Named moves, each a turn or a mirror, and the order they were made in; the first pair answered
move putib:
[  6   0  -7  -1   2  19 -14   8]  ->  [  6   2 -22  -6  -3  -1  -7   2]
[ 10   9  -6   4  -2   6  -1 -22]  ->  [  9   6  -3   3  -2  10  -3 -23]
[-12  -6  20 -11   9 -11   3  28]  ->  [-13  -5  11 -13   8 -24   7  23]
move zuno:
[  7   2 -12  11 -16  22  -7  -8]  ->  [  4   4 -15   3   0  -6 -11 -28]
[  1   1  -4  -7  16 -31  -6   0]  ->  [ 0 -8 22  1 13  8 -8 22]
[ 1  4 11  3  5  1 -7 -3]  ->  [ 4  3  2  7 -7 11 -1  3]
[-1 -4  1  0  0  1  7  5]  ->  [ 2 -1 -3 -3  0 -5  8  5]
move tekat:
[ 0 -4  5 -2 -4  6  4 16]  ->  [ 1 -1 -2 -2 -9  2  6 14]
[  4   6 -13   0  -5 -17   0 -12]  ->  [  7   6  -8   7  -4  -2  -6 -19]
[ -2  -6   7  -7   1 -10   0   8]  ->  [  4  -2  -8  -3  -6 -10   3   4]
[ 1 -4 12 12  0 25 -9 -2]  ->  [-8 -8 24 -1  9  1 -6 15]
Then:
Between the rows of a pair lie 2 to 3 moves.
[ -4   8 -20   1  -5 -20  11  -5]  ->  [-10  -4  11   4  -2   9   7  24]
zuno then zuno then tekat
[-12 -17  18  -6  18 -10 -20   0]  ->  [ -6 -17  17   3   8  21 -21   4]
putib then tekat then putib
[  9   3 -11  11  -9  13  -2  -3]  ->  [ -6  -1   0  -6   7 -18   1   6]
tekat then tekat then putib
[  0   4 -28   1 -18  -3  10   1]  ->  [  2   2 -10  10  -3  13  -8 -26]
putib then zuno then tekat
[  4  10 -21  -3 -18  -4  14   0]  ->  [  3  11 -22  -1 -10  -7  10 -15]
putib then zuno
[  3   3 -15   4 -16   4   4   2]  ->  [-2 -7  9  7 -3 18 -4  4]
putib then tekat
[  1   3  10   6  -3  16  -9 -15]  ->  [  1   7 -15  -2 -20  -4   6   2]
tekat then zuno then putib
[ -6   3  16 -15  16 -26  -5  -9]  ->  [  9  13 -20  -1  -9 -12  -3 -29]
tekat then tekat
[ -2  -2  15   4  19   1  -9 -22]  ->  [ 0 -6 18  4  3 21 -1 16]
tekat then zuno
[  0  -7  12  -4  22  -1  -1 -12]  ->  [  1  -2  -4  -9  12 -17   5 -14]
putib then tekat
[ -1   5  11  -2  17  -9 -18 -22]  ->  [ -2   6 -14 -10   1 -29   0   2]
tekat then zuno then putib
[ -1   6  -9 -17   5 -28   3   4]  ->  [  6   2 -13  -8 -13   1   7  26]
zuno then zuno then putib
[ 10   6 -16   2  -2 -12  -1 -19]  ->  [  5   2 -12  -4   0 -23   4  -9]
zuno then tekat then tekat
[ 13   0 -16  -7  -7 -16  11  16]  ->  [ 19   5 -23  -3 -13  -8  10   7]
putib then zuno
[  5   6 -17  -1  -5 -10   2  -8]  ->  [  2   6 -13  -6  -6 -15   6   1]
zuno then zuno then putib
[  2   3   4   6  17  -7  -7 -33]  ->  [ -4  -5  29   7  22  10  -9 -11]
tekat then tekat then putib
[  2   7 -21   9 -19   1   5   0]  ->  [-11  -1  19   3   1   3  -2  20]
putib then tekat then tekat
